Some points, one per row:
array([28, -10, -17, 14, 2, -15, 6, -16, -11, 5, -23, 4, -6, -13, 0, -16])
array([-13, 36, -19, 32, -9, -61, -2, -4, -1, -17, -8, 7, 16, -27, -23, 1])
array([-63, -51, 4, 28, -93, -42, 54, -41, 0, 60, 93, -68, -7, 31, 36, -1])
array([49, 57, -1, -19, 12, -8, -32, 37, 35, -47, -61, 71, -36, 17, -33, 22])
array([-29, 12, -4, 4, 27, 9, 10, 42, 26, -59, 10, 61, -15, 18, -7, 8])
array([-50, -60, 27, -24, 2, 43, 27, -21, -6, -1, 24, -17, -21, 74, 26, -8])
array([28, -14, -13, 36, -10, -30, -14, -24, 1, 11, -14, -28, -9, -19, 17, 4])
array([12, 27, 18, 36, 47, 10, -56, 4, 14, -11, -55, 17, 3, -10, -15, 22])
array([62, 81, -18, -67, -4, -8, -29, 49, 18, -89, -21, 9, 11, -18, -29, 3])
array([49, 24, 15, -33, 52, 33, -46, 48, -1, -37, -78, 56, -15, 36, -33, 17])
array([-9, -53, 40, -7, -15, 39, 8, -29, -19, 60, 36, -52, -26, 46, 7, -20])
array([42, 10, 19, -7, 54, 29, -28, 69, -5, 17, -51, 49, -36, 40, -34, 18])
array([24, -15, -20, 37, 2, -35, 11, -5, -14, 32, -24, -7, 7, -30, -17, -12])
array([24, -22, -4, 35, 37, 20, -30, -26, -15, 16, -33, -16, 14, -32, 10, 0])
array([-5, -44, 44, 22, -5, 40, 4, -40, 0, 56, 46, -42, -10, 41, 13, -2])
array([19, 37, 2, 36, 13, -22, -5, 3, -12, -25, -51, 33, -9, -12, -53, 0])
array([-3, 28, -1, 38, 20, 11, -28, 27, 16, 9, 20, 41, -8, -11, 3, 2])
array([-106, -62, -5, -8, -51, -3, 67, -45, -5, 53, 35, -13, 28, 2, 71, -8])
array([-16, 20, -17, -23, 26, 7, 2, 28, -3, -47, -5, -15, 28, -12, -10, -3])
array([30, 35, -15, -49, 45, 29, -22, 69, 16, -79, -30, 24, 1, 26, -31, 21])
Then 10 other points, each followed by its number:
array([27, 45, 14, 22, 7, -17, -8, 2, 8, -27, -62, 36, -25, 8, -34, 12]) 0
array([14, 24, -1, -28, 47, 35, -7, 42, -7, -88, -71, 15, 17, 14, -41, 13]) 1
array([-61, -69, 15, 26, -56, -9, 38, -35, -39, 66, 97, -102, 17, 29, 23, -1]) 2
array([32, -37, 7, 68, 42, 14, -12, -13, -9, 53, -18, -30, 12, -21, 6, 13]) 3
array([-12, 17, -22, -27, 28, 26, 0, 64, 16, -70, 33, 33, 7, 3, -24, -5]) 4
array([15, -38, -26, -42, 50, 46, 11, 21, -36, -33, -26, -23, 37, -7, -3, -23]) 5
array([-10, 48, -13, 25, -19, -56, -8, -9, 21, -23, -2, 10, -2, -21, -3, 5]) 6
array([38, 53, -7, -7, 21, -10, -25, 40, 10, -33, -53, 69, -29, -2, -53, 7]) 7
array([44, 84, -5, -27, -25, -40, -56, 17, 12, -24, -16, 24, -16, -37, -9, -1]) 8
array([-1, -38, -9, 10, 27, 6, 11, -20, -5, -10, -24, -35, 20, -9, 33, -6]) 9
Which of these numbered points is nearest to each point below, ignoring the direction in which the first points spread most? Its number follows each.
array([-40, -59, 17, 7, -47, -11, 22, -37, -20, 72, 81, -97, -2, 22, 30, 2]) > 2
array([23, 63, -25, -43, -22, -10, -14, 47, 16, -82, 33, 22, 19, -29, -25, -12]) > 4
array([31, -35, 6, 66, 41, 13, -15, -14, -8, 50, -19, -31, 12, -25, 6, 12]) > 3
array([5, -37, -8, 16, 19, 3, 21, -19, -3, 3, -22, -38, 11, -14, 29, -4]) > 9
array([17, -38, -26, -39, 45, 45, 15, 23, -36, -26, -25, -24, 32, -9, -5, -22]) > 5
array([36, 53, -6, -9, 24, -9, -29, 39, 9, -39, -54, 70, -25, 1, -52, 6]) > 7
array([-34, -25, 3, 7, -43, -17, 42, -33, 12, 76, 38, 12, -28, -12, 33, -11]) > 7
array([-51, -21, -15, -21, -37, -16, 25, -34, -18, 41, 20, 29, -5, -25, 13, -28]) > 7
array([33, -14, -12, 27, 5, -18, 9, -17, -21, 13, -39, 7, 7, -26, -18, -18]) > 0
array([-42, -62, 17, 5, -41, -8, 19, -38, -23, 66, 81, -94, 3, 27, 31, 1]) > 2
array([32, -31, 6, 62, 32, 6, -33, -33, -11, 32, -16, -53, 13, -27, 18, 21]) > 3
Now 10 new points, numbered from 0 again:
array([65, 73, -4, -57, 2, -11, -64, 31, -2, -61, -64, 36, -7, -14, -32, -1]) 0
array([24, -41, -19, -13, 33, 30, 6, 5, -24, -5, -6, -63, 30, -18, 14, -13]) 1
array([-5, 19, 2, 30, 20, -12, -37, -13, -13, -11, -22, -18, 5, -11, -8, 11]) 2
array([6, -39, -10, 57, 15, -14, -18, -29, -8, 37, 0, -52, 32, -45, 36, 19]) 3
array([12, 41, -1, 11, 13, -19, -13, 7, -1, -42, -48, 35, -18, 7, -33, 3]) 4
array([-63, -65, 13, 22, -57, -11, 32, -37, -36, 61, 96, -103, 17, 24, 25, -2]) 5
array([-36, -27, -5, 6, -50, -30, 28, -43, -12, 56, 36, -1, -10, -21, 25, -10]) 6
array([1, 21, 3, 44, 24, 15, -19, 29, 11, 16, 23, 44, -7, 1, 0, 3]) 7
array([-7, -55, 34, 42, -11, 20, 25, -28, 4, 82, 73, -64, -7, 34, 9, 3]) 8
array([45, 13, 14, -11, 53, 31, 15, 49, 29, -69, -74, 81, -18, 66, -40, 40]) 9
Which of these numbered points is nearest to each point below, ignoring the direction in which the first points spread most? Its number follows each.
array([-80, -62, -5, -9, -52, 19, 46, -15, -18, 31, 97, -103, 23, 28, 29, -11]) > 5
array([30, 8, -1, -18, 58, 30, 6, 53, 22, -83, -62, 76, -17, 62, -39, 35]) > 9
array([-24, -37, 31, 15, 7, 44, 9, -53, -6, 71, 15, 10, -9, -11, 39, -9]) > 7
array([-13, -64, 33, 12, -11, 22, 20, -22, -19, 76, 57, -73, -18, 50, 4, -12]) > 8
array([-9, 24, 16, 11, 44, 3, 12, 24, 16, -47, -61, 38, -16, 19, -27, 15]) > 4
array([-52, -31, -7, 3, -70, -42, 48, -46, 9, 75, 53, -5, -13, -17, 57, 3]) > 6
array([-27, -43, 21, 24, 8, 23, 20, -48, 1, 81, 37, -9, 4, -14, 38, -8]) > 7
array([23, 22, -8, -31, 54, 24, -13, 46, 31, -101, -68, 72, -16, 43, -35, 32]) > 9
array([-19, 4, -3, 50, 8, -14, -4, -8, -27, -17, 4, -23, 29, -9, -13, -1]) > 2
array([-12, 12, 17, 13, 50, 10, 12, 31, 9, -47, -60, 43, -11, 29, -23, 17]) > 9
array([-7, -40, -34, -5, 15, 8, 25, 5, -22, 8, 14, -63, 49, -28, 24, -12]) > 1
